Some points:
[ 13  38 -60   3 -50   6 -33  14  46  14  49   6  41  -3  -1  -2  20 -24
  24   6 -18   2  45 -14  28 -26  20 -23 -44  50  25  10  11  15]
[-29 -19  45 -29 -17 -28 -11 -37 -32 -18 -20   5 -26 -16 -25 -32  -5   1
   1  -5 -41  27  16 -12  10 -13  -9 -14  18  24   7 -27  30  14]
[ 20  -6 -10   3 -11   6  -7  41   2 -14 -47 -28 -18  14  30  30 -15 -26
   5   9 -24 -25 -22  -2   7 -28 -46  11  -3  13  10 -27  -6   7]
[ 13 -15  12   5  18  33  37  15  -7 -24   2  17  11   4  19 -24  46 -10
  38 -24 -14 -64   5 -10 -25 -43   3  14 -19  19  10 -16  31  10]
[ 20  13 -28 -11 -59  -5 -43 -25  27  22 -18 -36 -16 -59  24  17  -1 -16
  -5  17  13 -19 -52 -36  -3  31  10  13  12  -4 -15  22  34   3]
[ 14 -28   8 -17 -13  -5  -5  -1  27 -10   7 -52  20  14 -22 -10   4   3
  -2 -53 -13  32   9 -61  52  22 -15  24 -46 -31  20  43 -17 -13]
[ -3 -16  10 -18  24  13 -11  11 -31  31 -53  41  21 -31 -38 -33  -7   4
  -4  18  52   3 -14 -24   4  19  35 -19 -41  50   5 -15  21  -9]
[ -1   5   6   3  -3   8   0   3 -11  70   2  34 -50  10 -49  11 -21 -29
  26  13  22 -38  14 -27   8 -14 -42  24 -11  -4  15   9 -45 -28]
[-23   2  26  43  19 -17   3  -6  -8  -1  14 -35   9 -17 -10  41  63 -36
 -10 -22   0  17 -12  11   9  -8  38   1  33  25 -31  -6   9 -24]
[ -6 -20 -58  64 -14  19  14 -54  13  -5  21  28  -4 -47 -22  12 -18  -3
  18  -2 -16  -1  11  12  22   3  31   9  26  22 -17 -27  -9   2]
[ 53  24 -25  43  49  -9 -15  -6  39  -9 -39   1   4 -10 -18  -8  10  66
 -33 -27 -15 -13   3   7  23  10  10  12  11   5  10  24  -2 -25]
[-26  -8 -26 -19  19 -36 -52  -3 -11  -6 -44  12  13  31  26  18 -18  23
  22   4 -22 -23   7 -11   7  21  39 -19 -23 -43 -36 -12  12   5]
[ -8  12  18  -8   3  24  28 -30   4  11 -12  -3 -56  35  30  24  34  -2
  -6   0   0 -22  24   5   4 -21  18   6   8 -13  19 -23   9 -42]
[ 12 -12 -41 -52   1   4  39  10   5  11  -7 -24 -38 -15  -8   8  34  10
  18 -16  13 -37   7  14 -29  11 -19  -8 -23 -16 -22  15  33  43]
[ -2  -3   5  23  24  11  -4  64  -4 -17  18  32  40   7   9 -14 -20  33
 -16   4 -29   6 -10  12 -21 -33 -26  -6 -36 -35 -26  15 -16  -2]
[-12   5  -1  34  -8 -15  12  11 -10 -32 -24  14  -1 -19 -10 -13  16  40
   5 -10   8  42   6 -44 -38  15  10   2  -4  22  -2   8  16 -23]
[ -4  17   9  48  31 -61   4 -23  19   7  36  14 -29 -16 -11  22   9  -4
  26  27 -11  17  13  -7   2 -21   1  37 -13 -24  28  -9  38  25]
[  3  24   0  23 -32  -8  44   0 -18  25  15  -9   6  37 -54  43  -6  10
   2  -1  12  17 -20  -3  -8   1   9   5 -40   3  -5 -17  10 -52]
[-53  -3  11  -2  19 -14  -9 -16  -5   1  -7   5 -32  30  36   8  45  19
  18  21  30  32 -31  -3  32 -16  21  32 -23  -3   4  -5 -40  28]
[ -2 -21 -22 -15  -7 -68   4  21   6 -33   9  -2  -2 -14   6   7 -34 -13
  16   8   4  13 -29  64  -8  -8 -33 -21  30  27  31 -18   5 -46]
[-25 -49 -21 -11  -8 -30   3 -16  44  35   5 -11  11   9 -13 -47  -7  31
 -18  20 -44 -10 -13   9 -34  10 -11  41  23  17  -4 -26 -60  18]
[-20  12   6  20   0 -23  23  -3  -1 -21  21 -51  28  55   8 -65 -46   7
  33  29  24 -53 -10 -12   2  -2  10  26   1   1 -11  30  29 -19]
[ -8 -18  19  19  -2  33  20  29  22  11 -40 -25  29 -47 -27  45 -34  34
  -1  12  24 -25  27  -5  -8 -20  -1 -25  24 -29  20 -41  27  -3]
[-58  31 -13   3 -17  17  21   8  13  17   7  20  -3 -31 -14  -7  38  11
  23 -34  35  45  -3   2  18  19 -51 -22  -8 -24   1  -8  17  -7]
[  2  -1  -1 -12  -8  10  10 -12 -11 -71  22  28   0   2  -9 -17  47   9
 -47  49  -9 -39 -11   1  21  31 -16  24 -12  14 -24 -19  33 -32]
[  1 -33  29  27 -41   3 -21  27  -2  49  15 -36  13  59  -5  -3  69  39
   5  17  -8 -14  29  -6   6  20 -30 -51  26  34   1 -28  -4  22]
[ 13 -11 -30 -15  36   5 -39 -16 -41 -12  19  11  10   7  -7  18  36   2
   3  13  42  12  21 -23   5 -34 -14  25  31 -44 -31  31 -24  10]
[  0  46   8   4 -12 -29   0  -4 -15  -4  -5  21   0 -13  -8 -10  16 -32
 -40  11 -24 -46  29  24  17  42  23 -40 -42 -26  18 -35 -56   7]
[ -2  31  12 -13 -43  38 -11   8 -31 -33  37   1  30 -23  -8   7 -10  29
   4  25  30  -5 -50   9   0   0   4 -16   3  14  -2  -8 -17  13]
[ 15 -22 -20   3  16 -22  23  -7   5 -40 -46   6  20 -11 -17  -2 -13 -35
 -15  -4  34   7  29 -19  29 -21 -38 -15   6  40 -62  -9 -32  39]
[ 35 -38  -7 -33  -2 -34   9 -18   1  15  41  -1 -11 -14  27  23   7  38
   6   8   5   3 -46  18   7  -8  12 -25  -5   4   4   7  -1 -32]
[ -3   3  49 -24  19   3 -18  14  20  26  23  -3  38   4 -29   8 -12 -23
  36   9  18   1 -14   9  39 -46  17 -16  14 -13 -47  15  11 -27]
[ -6  -6  28  -9 -15  25 -17 -22   4  17 -15  36  25  13 -17  -2 -27 -32
  -7   9 -65   2  -9  27  33  -1 -10   8  16 -30  22  43  33  -6]
[ -1  34  14   0  47  23 -19  -4  -7  22  -7  -4  -7  19  35 -12 -17   0
  16  21 -18  13  29  14 -11  34  17  22   1  52  -6   7  -5 -31]
[ 23   4  24  12  24  45   5 -42  18  39  -9  12  22 -13  45  -5   9  18
   8 -34 -13  -1 -43 -32 -14   7 -25   3  -9   9   3  -2  14  10]
[  9  25   2 -26   0  -5   9 -47   2   0   0  -2  20  -4  41 -18 -10 -11
  -8  -7  44   2  19 -24  13  39  11 -24  17 -30  21 -25 -14  -5]
[ 50   6 -27  -5  34   0 -57  32 -37   9  31   3 -46  13  17  22  -8  11
  27  -6 -35  28  15 -27   4  18  -4 -26  13  13  -8 -20   4 -10]
[ 14  49  23   6  24 -18   8 -17  11  17  -4 -25  43   6 -16  37  -3 -20
 -26  -4 -41  -7  -5   4 -37  31  19 -19  -2 -10 -32  -3 -14  25]
[-58 -21 -20   3  -5  -5 -11  -7  -9 -14   7  10  38  16 -16  25   2   6
  28   6 -22  -5  13  16 -32  22  -5   9  17 -16  27  19  16  65]
[ 19 -36  36  31 -15 -33   9  22 -30   4  31  18 -15 -24  15 -20  -7 -11
 -19 -25 -15 -27   1 -49  17  -7   4  -4  23 -48  11 -31   1  15]
[ 23   2 -28   5  31   6 -11  -5 -36  -4  40 -38 -26 -21 -40 -20   6  -8
 -19 -11  25 -14 -18   9 -19 -47  38   6 -21 -10  49  16 -21  17]
[ -1 -20  -9   0  14   7  19  56  27  -1 -25  40  -3  25  -1  48   3   0
 -39  49   5   4 -25   7  10  10  17   0  25   2  34  53  -1  33]
[-45  -9 -31  31  36 -11 -15  16  -6   2  11   1 -31  10   7  -8 -28 -56
 -13 -29  10 -24 -42 -36 -13  43 -26 -29  -4  27   7  32  30   3]
[-15   6  26  -2   8   3 -17  41  37 -25 -21 -22 -17 -53   9  -2  12  10
  13  34   7 -12  32  -2   7  49   0  31  10   4  28  25 -30 -13]
[ -1   5 -28 -13 -10  53  15  -5 -39 -20  21 -20 -22  52 -26   4 -18   9
 -63   9 -19  33  12  -2  10   0  -4 -20   7  14  25   1  21  17]
[ -9  21 -23  42 -34  35 -18 -27 -28  -9 -26  -8 -12  24 -12   7 -11  -9
  -3 -32  22 -13 -20  33  -4  20 -16  25  31 -14 -19   1 -19  -9]
[-29 -28  -9 -23   6  19  -3 -19  -6 -25   9   3  31 -19  36  22  15  -2
 -16 -56 -23 -20  10  48  10 -33  -7  -2 -11  17  21  20 -17 -24]
[  5 -60 -13  19  -3  52  33  23 -16   2  18 -10  24 -19  30  -2  -7 -44
  33  23  -5  22  16 -14  -9  55  29   7   3 -30 -11   8 -29 -29]
[ 63  11  42  30 -30  -8  -6  -6   2 -62  -9  -3   4  20  29  11 -29  -6
  19   2  28  19  18   0 -20 -23 -19  -2  12   2  13  15  -8  32]
[ 17   7  29  16 -43  -1 -30   5 -20  34  -6  32   5 -26  -8 -53  40  -6
  -6 -16  18  -5 -16  40 -24  -9 -10  -7  30  -3  -2  43  -4 -19]
[ 20 -28  26  -4 -34 -39  13 -11 -46  40  -9   3  10  -1  30  35 -47  22
 -22 -11  36   7  50  39   0  16  27  45 -29  38 -12  41  18  29]
[ -3  10  -5  26 -21  19   9   6   8  13 -37  16 -28  36   1 -33 -32  17
  20  -8 -35  21 -54  54  25 -20  16   8 -42 -20 -14 -33  14  31]
[ 33 -35  40  -7 -10  37 -14 -26  46 -30  14   3 -64   7 -36 -11  12 -30
  25  18   2  26   1  36 -47  21   7 -36 -40 -18 -33   6 -10  13]
These points spread out most along one direction. Take the direction at right angles to it along which they spread out most. Go by this last direction. How far along it is each point below, from 0 to 99? 50 is the average, and the first point above lies past it. One standard deviation of the points above along it is 16.
[ 20 -20 -19   7  43 -11  14  -7   2  -3 -21  -3  23  10  38 -26  18 -13
  14  12  55  18  11  55  21  13 -38 -29 -18 -16  35 -14  21  12] 45
[ 12  44  -7 -25   4  14  52   7   3  29  36  18  -5 -19  32 -29 -29   3
  19  11  -9  32  40  -8 -13   2   0   7  55  -9   3 -11  -3  28] 47
[ 18   7  -9 -30   1 -29  17 -43  10  -3  -9  56  26  53 -22  15   4  -5
   7   0  -1   8   8 -30 -43  11  -3   0   6 -25  -3 -12   7 -56] 53
[ -1  13 -10 -20  33  21  -7 -21 -45  -3 -24 -61   8 -46 -30   4  -4  13
   9  47 -46  -2  23  17   8 -26 -25  11   0  -3  -3  -1   3  -8] 47
[-13  -9 -23   4 -14  13 -29   1  35  29 -23 -13  12   9  54 -32  -7 -35
 -68  26  18  26   8 -27 -34 -83  -3  -3   0 -17   1 -24  10 -18] 48
[-16  12  27  -4   4 -10 -29  26   8  15  43 -15   0 -21   7  11 -26   0
 -38 -27  13  17   5  13 -31  23 -39  50 -49  -1  -8 -39  -9  -9] 49
[ -3  18  11 -23  -5  -9  50  -8   2  -6   8  12 -18 -27  28  19   0  12
 -26  20 -42   4 -24 -28  23  -8 -23   0  -9  22 -33  45 -15   5] 44
[-30   2  -7 -15   1 -27  28  23  13   8   0 -21 -39   7  -5 -49 -18  20
 -38 -27  -6   3  24  29   7  -3  20 -40  29 -21 -30  45  24 -14] 49
[-34  -1  33 -10  28  20 -17 -17  38 -25  33   8 -22  15  -4   5 -54  36
  -2 -25  41 -29 -15 -17   8  -8  15 -41   8  17   4  -3 -28  23] 48
[-32  28  -4 -22 -38  -6   2  14 -11 -26 -44   9 -23  -7  14  -4  10   4
  32 -24 -11   5  20 -30 -38 -49  26 -24   2  11   8  18 -34 -26] 55
[ 13   6  -4 -49  -1  12 -22  51  29 -18  17  20  -8  24 -25  10   1 -12
  -8 -53  23  -3  24  16   9  14  28  73  34   7 -14 -55  24  14] 50
[ 24  22   6 -36  11 -21  25  11 -11   1 -29 -32  39   9 -19  -3  23 -37
  21 -17 -21  33 -68 -10   4  -1  23  13  21   9  25 -13 -23  22] 49
